In the rows, 128 means zero.
One turn sends every row of this set to another row. A few are shown first. Where does it send the rows asked after them?
k_138: [119 116 110 118 111 153 136 144 132 123 125 121 164 127  99 129 125 121
 112 107 147 129 152 120  78 130 134 114 164  92 123 101 113 139]
k_343: [129 115 135  90 114 118 130 146 141 122 131 142 116 104  75 130 120 106
 107 129 130 114 145 118 134 140 124 125 191  94 133 114 121 104]
k_644: [119  95 126  74 110 164 110 154 159  96 145  89 107 112 104 131 146 101
 120 118 139 104 137  94 121 130 113 113 157 102 171 130 135 122]
k_751: [145 128 127 105  97 149 122 148 148 134 150 125 142 113 105 115 148  99
 142  92 115 108 138 108 103 143  94 117 156  95 103 120 108 123]
k_700: [129 131 116  78 129 133 118 146 139 102 140  92 123 107  91  90 126 127
 135 120 114 123 125  87 118 118 125 118 145  79 157 148 132 139]
k_268: [123 114 131 104  86 138 139 147 157 115 162 112 116  93 108 105 145 127
 134 131 152 106 104 105 122 151 110 104 137 100 147 132 127 131]
k_467: [121  81 152 118 109 135 111 142 148 109 135 119 112 131 116 123  94 112
 119 123 120 137 130 107 106 112 107 132 158 120 140 138 137 126]
k_144: [116  93 133 118 111 176 141 160 163 141 133 117 140 101 112 128 121 106
  98  94 137 128 145 119  89 147 119 120 157  96 137 142 124 139]
k_825: [134 119 146 100 119 151 119 136 149 122 117 117 156 128 115 102 135 115
 129 100 119 132 116 120 127 112 119 113 139 105 105 121 135 118]
k_581: [132  76 117  93 109 132 133 129 144 145 130 123 119 114 113 122 118 136
 136 105 102 132 149 105  78 134 109 125 179  84 155 137 111 113]
k_550: [124 135 110  98 104 133 118 119 115 110 102  98 140 107 119 125 144 126
 163 116 150 117 127 111 122 146 111 117 151  98 150 150 117 109]
k_631: [137 113 103 109 104 140 124 127 160 113 133 124 141 139 119 135 122 133
 157 106 124 115 152 116  74 141 109 137 168 116 160 111 107 114]
k_942: [129 104 109 122 116 134 156 152 130 109 103  88 132 108 106 124 133 111
 108 125 129 115 157 112 104 154 131 117 167 103 166 141 108 115]
k_848: [127 122 138  80 114 154 114 132 142 129 134 124 145 156 106 109 140 100
 146 105 131 131 125 127 134 106 112 102 148 118 160 144 121 149]
k_788: [113 119 128  89 128 138 112 160 154 152 131 142 114 124 104  98 151 130
 148 111 148 121 121 110 123 157 134 121 172  76 153 157 124 132]
k_399: [129 124 132  82 129 149 139 161 181 140 138 124 122 134 103 109 136 138
 167 102 126 113 132  98 133 157 116 115 167  93 154 138 135 134]
k_957: [131 104 113 107 129 148  94 133 152 102 147 127 138 137 126 118 119 117
 133 100 124 137 138 113  75 114 119 134 152 120 151 118 116 123]
k_240: [137 106 120  68  97 154 126 150 171 109 137  91 107 106 108 146 123 126
 138  97 137 113 141 118 127 170 126 116 146 108 161 129 120 141]
k_61: [119 127 133  89 105 128 118 127 130 147 123 136 102 110 104 138 124 127
 110 124 145 140 138 118 138 137 128 140 172  73 156 133 139 109]
k_838: [114 138  94 124 112 144 141 145 125 115 109 110 134 137 106 138 128 131
 126 110 155 141 162 126 105 132 127 111 182 112 146 119 116 129]
k_534: [116 109 138  74 103 125 110 135 153 152 130 146 131 111  86 119 112 112
 100 111 140 126 140 126 125 138 153 112 165 100 153 138 128 119]
k_542: [138 129 110  77  97 141 138 146 127 137 112 123 126 101 109 116 148 120
 165 107 129 126 134 131 103 139 112 120 170 100 134 129  83 133]
k_453: [115  96 139 114 119 109 136 115 143 119 158 111 120 127 113 140 106 122
 147 111 150 118 158 127 113 153 120 114 167 111 165 154 116 117]
k_519: [107 101 137 113 131 150 145 144 141 119 118 104 123 155 106 138 130 119
 108 106 135 134 146 131 131 139 112 136 155  87 174 142 125 160]
k_705: [113 111 105 116 105 136 112 109 150  96 153 116 131 141 124 134 127 134
 134 102 148 128 137 130  96 128  99 122 153 125 168 126 120 118]
k_993: [133 144 108  98 114 129 129 148 140 111 128 110 105 106  81  96 123 135
 120 116 112 137 120 114 139 128 113 119 169  84 133 147 133 131]
k_461: [154 104 130  71 121 162 131 140 165 117 143  89 121 122 119 133 138 120
 125 108 114 120 147  98 121 143 133 121 142  75 161 116 138 116]
k_569: [129 127 144 106  92 133 143 140 157 127 150 125 147 109  82 101 124 114
 130 145 145  96 112 118 121 140 134 108 155  87 145 136 135 128]
k_587: [101 111 119 124 110 148 118 149 134 130 121 127 136 163 116 126 147 123
 106 106 160 139 147 124 102 125 129 113 161 106 146 113 120 144]
k_283: [ 96 145 138 101  98 128 114 126 133 125 142 102 137 139 106 116 156 103
 145 108 161 102 149 120 128 119 107 115 157 100 155 151 119 123]

k_993 -> k_268
k_467 -> k_144
Now find these:
k_631 -> k_838
k_825 -> k_751
k_343 -> k_240

One turn sends every row of this set to another row. A few are shown first. Where does it send the rows asked after them?
k_215: [ 97 165 139 100 143 144 144 140 144 117 124 110 153 143 103 122 155 127
 142 146 124 113 141 117 114 145 151]
k_655: [129 104 152 143 148 138 165 118 122 105 127 130 130 146 132 153 139 135
 160 127 123 120 163 149 143 152 121]
k_486: [106 151 134 113 111 135 141 116 124 120 134 128 154 131  81 108 176 131
 132 125 120 116 154  99 129 116 129]
k_704: [133  91 155 141 143 136 160 123 120 112 133 123 129 149 135 148 140 135
 159 125 124 122 163 140 139 144 125]
k_716: [104 135 138  98 125 132 136 107 127 123 128 120 124 163  90  87 143 139
 132 112 118 128 144 111 104 138  89]
k_434: [130  97 160 138 141 131 160 117 120 108 136 136 127 148 129 148 134 140
 156 127 126 126 170 142 134 145 115]
k_335: [131 101 162 141 145 134 159 126 121 110 135 134 136 146 127 151 138 141
 151 130 124 125 164 144 138 147 122]
k_391: [129 104 162 142 148 136 163 119 119 111 128 129 128 148 128 152 137 137
 156 122 119 128 160 147 139 150 120]
k_231: [103 140 118 108  98 135 148 101 129 112 132 131 130 133  81 102 173 136
 142 117 126 114 163 101 121 114 117]
k_92: [132  92 156 140 144 134 160 127 118 112 134 125 127 149 134 147 138 135
 156 126 125 126 164 143 137 138 125]
k_613: [120 135  92 107 134 147 151 121 131 104 120 100 137 144 117  93 136 161
 147 149 131  96 142 124 147 128 117]
k_730: [109 128  92 113 126 155 151 109 128  96 119 109 134 160 108  93 160 132
 146 130 142  99 146 113 116 150  92]
k_619: [ 92 132 126  97  98 127 160 111 133 109 121 129  99 156 110 121 130 117
 138 107 123 114 144 111 110 119 110]
k_496: [132  95 151 143 146 134 163 120 121 104 133 135 132 145 133 151 140 139
 159 135 128 117 165 143 141 148 119]
k_894: [ 90 146 150  84 123 130 143 113 150 123 123 122 105 152  95 110 142 139
 143 123 117 124 158 118  94 136 130]
k_456: [103 150 100 124 157 157 152 125 145 110 112 118 130 152 117 105 170 111
 142 135 147 109 155 103 140 136 127]
k_163: [ 98 157 149 111 121 125 151 144 129 120 126 126 147 148 101 129 136 107
 124 121 114 120 125 107 123 123 132]
k_893: [105 146 107 116 107 144 149 113 127 106 131 125 151 132  87 111 183 129
 147 131 134 103 158 101 132 120 126]
k_851: [ 97 139 116 106 139 142 147  99 145 121 117 125  94 158 109  97 155 124
 138 109 138 126 166 100 123 128 111]
k_392: [130  93 155 141 147 134 162 125 119 111 133 127 131 147 135 150 139 135
 157 127 124 124 163 142 141 141 125]
k_345: [ 93 138 100  96 122 155 157 116 153  95 117 111 115 151 115 117 159 130
 164 145 141  95 158 119 108 147 128]
k_160: [110 155 129 116 144 145 136 138 123 115 125 111 169 156  97 100 157 129
 129 134 123 115 128 109 120 149 112]
k_538: [128 100 154 138 144 134 165 116 120 108 129 129 122 147 133 151 136 139
 158 121 122 125 166 151 141 152 117]
k_382: [116 151 130 101 142 134 141 131 127 125 131 108 154 143 104  91 128 162
 131 144 113 118 134 124 145 123 129]
k_846: [ 97 141  96 117 111 146 169 132 133  91 114 119 136 153 118 132 151 105
 145 133 136  92 131 113 132 131 123]
k_958: [115 131 122  90 124 133 145 107 128 121 131 107 115 147 106  83 121 168
 136 128 117 117 150 123 135 123 110]
k_24: [ 98 161 144 115 158 135 140 129 140 134 121 124 132 154  99 101 155 117
 122 118 125 134 151  99 132 127 132]

k_92 -> k_704
k_958 -> k_613
Now find these:
k_893 -> k_486
k_538 -> k_655
k_24 -> k_851
k_160 -> k_716
k_434 -> k_496
k_345 -> k_215
k_846 -> k_163

One turn sends every row of this set to another row. A few are shown first. Where does it send the rows asked after them?
k_212: [114 116 133 132 101 143 133 120 128 135 152 141 120 155 152 116 168 110
 106 139 126 157 156 127 124 127 122 134 113]
k_228: [116 138 128 149 100 138 121 129 129 146 121 142 104 135 118  94 120 143
 134 113 115 131 129  98 123 137 128 121 133]
k_119: [120 126 114 107  96 135 137 133 113  85 121 111 128 124 142 129 145 111
 118 113 136 165 120 140 115 144 146 111 100]
k_918: [138 103 138 124 126 154 114 157 129 119 135 117 150 142 157 136 145 131
 105 116 151 125 116 139 120 158 143 123 131]
k_757: [113 120 143 124 117 134 152 129 119 129 149 146 132 152 143 119 161 119
 101 149 127 127 165 120 121 139 114 144 107]
k_740: [143 109 147 126 126 155 118 166 124 116 120 129 148 132 150 131 139 142
 108 122 137 105 110 132 128 147 140 125 144]
k_852: [131 136 123 113  94 136 142 137 112  76 105 120 119 116 134 133 132 112
 133 120 129 156 127 148 125 131 148 104 122]
k_685: [131 134 169 140  95 150 136 117 130 118 135 129 117 138 124 124 147  94
 120 153 132 148 164 130 139 134 121 122 130]
k_507: [108 147 150 144 110 140 129 113 123 138 128 119 129 129 105  98 113 114
 130 121 131 127 142  97 130 159 130 132 116]
k_874: [152 110 135 135 124 149 115 162 135 113 122 128 142 140 156 140 141 132
 124 119 134 121 124 153 133 133 152 117 152]
k_843: [109 123 115 139 115 127 129 115 135 150 146 133 116 148 133 101 127 126
 136 109 133 149 154 109 110 138 133 124 113]
k_428: [141 104 137 124 136 147 126 153 129 115 132 125 158 140 156 140 141 123
 122 121 145 118 137 155 128 143 151 125 139]
k_232: [122 145 124 144 124 124 125 138 125 114 115 146 106 132 121 130 152 107
 139  85 146 131 107 126 162 126 129 129 132]
k_839: [122 143 146 146 113 130 133 110 140 133 130 122 118 139 109 108 110 110
 146 125 135 143 166 116 127 144 139 118 125]
k_837: [149 112 149 134 117 159 105 153 134 115 127 109 145 137 148 141 135 119
 119 119 149 130 120 143 130 151 149 112 142]
k_806: [124 142 138 102 101 137 148 148 101  78 101 116 131 109 124 127 131 127
 114 128 130 133 113 124 120 153 134 119 112]
k_641: [143 116 158 127 131 155 123 154 124 110 120 116 158 128 142 140 132 119
 117 127 147 105 128 145 133 155 144 126 143]
k_217: [132 135 153 137 102 138 145 140 124 119 123 161 109 140 133 118 153 133
 119 154 109 122 153 127 133 116 116 127 144]
k_922: [117 146 128 147 118 120 141 126 128 132 118 151 114 140 116  99 118 139
 146 126 111 117 155 113 130 127 137 125 136]
k_150: [120 152 133 143 122 114 126 138 142 104 127 122 119 151 111 139 153 103
 128  87 163 133 124 110 153 146 132 126 109]
k_578: [115 128 127  95 117 131 162 139  98  83 113 122 139 111 136 131 133 115
 119 127 139 137 134 139 113 148 135 125 104]
k_460: [122 127 114 103 113 128 163 143 105  81 106 140 128 116 143 128 137 125
 132 122 123 139 134 152 120 126 142 120 123]
k_152: [126 133 144 143  84 145 124 140 125 124 126 149 105 144 137 109 162 133
 105 146 105 133 131 112 137 126 116 126 131]
k_935: [118 131 113 105  95 135 140 149 106  89 112 127 123 121 143 122 146 136
 108 114 122 145 104 124 112 143 136 115 107]
k_532: [102 136 118 134 133 121 145 119 120 145 138 140 136 146 127  99 126 128
 127 116 128 121 159 108 122 144 132 144 112]
k_560: [114 123 120 126 138 128 141 132 118 132 132 155 109 125 132 130 151 105
 141  82 162 132 116 131 136 128 115 135 128]
k_277: [119 129 150 123 137 136 148 135 126 123 131 139 106 119 113 138 131 103
 145  97 179 131 125 119 123 145 108 121 128]
k_890: [117 133 126 130 138 109 138 152 144 105 131 137 113 156 122 141 150 136
 122  92 162 128 132 102 126 144 123 122 106]
k_390: [127 132 144 129 131 122 145 157 138 107 118 147  97 133 112 138 135 139
 138 103 159 120 123 102 122 141 109 110 130]
k_148: [120 139 173 139  93 148 132 123 121 117 130 123 127 140 120 121 150 105
 105 153 128 133 147 108 140 152 115 134 115]

k_918 -> k_837
k_232 -> k_560
k_460 -> k_578
Now find these:
k_507 -> k_228
k_212 -> k_685

